In the rows, 128 means zero.
One turn moves every row onto another: examples first, then more rows asked:
lemab: [139 142 158 111 115 182 143 130 147 115 116 120 155 143 125 141 112 153
 148 140 122 136 118  96]
faf: [ 91  87 112 148 124 143 158 149 150 108 135 115 127 140 120  89 110 104
 106 111 118 105 120 126]
Gelu: [ 96 120 115 128 118 124 164 147 134 153 143  96 108 150 133 111  80 116
 134 150 107 111 133 121]
togop: [ 95 143 130 120  99 144 153 131 166 120 155 119 115 107 129 135 106 165
 152 119 126 104 104 100]
rasin: [123 129 123  84 126 144 148 142 101 115 107 137 151 130 115 123  77 153
 166 120  99 102 137 103]
nat: [103 106 112 104 142 164 122 133 158 130  91 122 105 138 144  95 127 129
 112 133 120 109 137 131]
Kiber: [136 126 127  96 114 132 114 125 156 120 118 133 151 147 117 151  88 181
 104 116 122 105 141 103]
babaz: [111 184 125 109 110 144 113 143 169 122 103 119 139 117 143 115  89 116
 110 109 127 124 138 112]
kupeb: [134 124 124 131 110 109 140 163 142 109 120 118 152 140 119 121  77 156
 158 101 115 111 132  76]
rizo: [134 134 122 129  94 146 159 110 160 105 143  97 144 105  95 149  98 139
 131 113 119 137 113 120]
Nanib: [117 125 130  93 115 126 109 126 123 111 123 121 160 147 127  89 119 141
  81 112  94 126 123 124]
gusim: [107 112  99 124 134 114 124 148 148  99 106 134 136 150 104 132  75 127
 104 114  92 109 147 142]
gikog: [113 129 122  88 114 140 141 120 114 125 110 135 136 106 149 132 121 132
 115 109 118 171 150  98]
Mizuf: [103 141 128 128 144 121 130 132 124 102 143 104 113  98 114  96 108 135
 155 116  91 122 131 134]
Duda: [118 129 115 120 131 179 149 132 146 130 146 144 147 117 102 120 102 111
 110 149 153 125 151 129]
pufu: [ 89 136 139 122 114 133 154 126 137 137 134 126 135 101 116 120  73 139
 115  85 130  92 174 130]
beka: [106 117 132 107 107 156 101  91 157 104 120 150 143 130 116 110 101 150
 143 126 135 141 122  86]
zunol: [117  99 102 131 102 131 125 130 164 135  98 120 124 121 139  99  97 112
 111 131 132 133 178 129]
rumek: [119 121 123 114  99 147 147 137 113  98 139 124 142 105 161  73 104 140
 133 143 121 107 142  88]
vamu: [125 112 126 112 101 160  92 136 141  97 118 146 158 126 134 151  78 124
 135  97 121 117 150 126]
lol: [ 92 123 148 120 132 157 170  95 125 119 125 118 130 151 116  94  91 130
 135 146 117 138 123  85]
ded: [ 83 108 152 115 119 123 141 155 124 110 111 144 144 160 145 116 111 154
 114 113  80 122 140 120]
feno: [115 112 120 121 116 133 117 158 135 130 155  99 127 141 143 149  92 115
 105  90 108 103 130 139]
mon: [102 137 147 158 146 166 159 142 145 106 142 120 127 119 125 136  99 100
 117 108 136 144 149 113]
zegiv: [104  95 130 133 111 163 169 142 145 142 135 128 128 127 118 112 130 125
 163 140 134 147 125 109]

faf moves to lemab
vamu moves to Gelu
Where do these go?
zunol moves to togop
rumek moves to babaz
ded moves to Duda

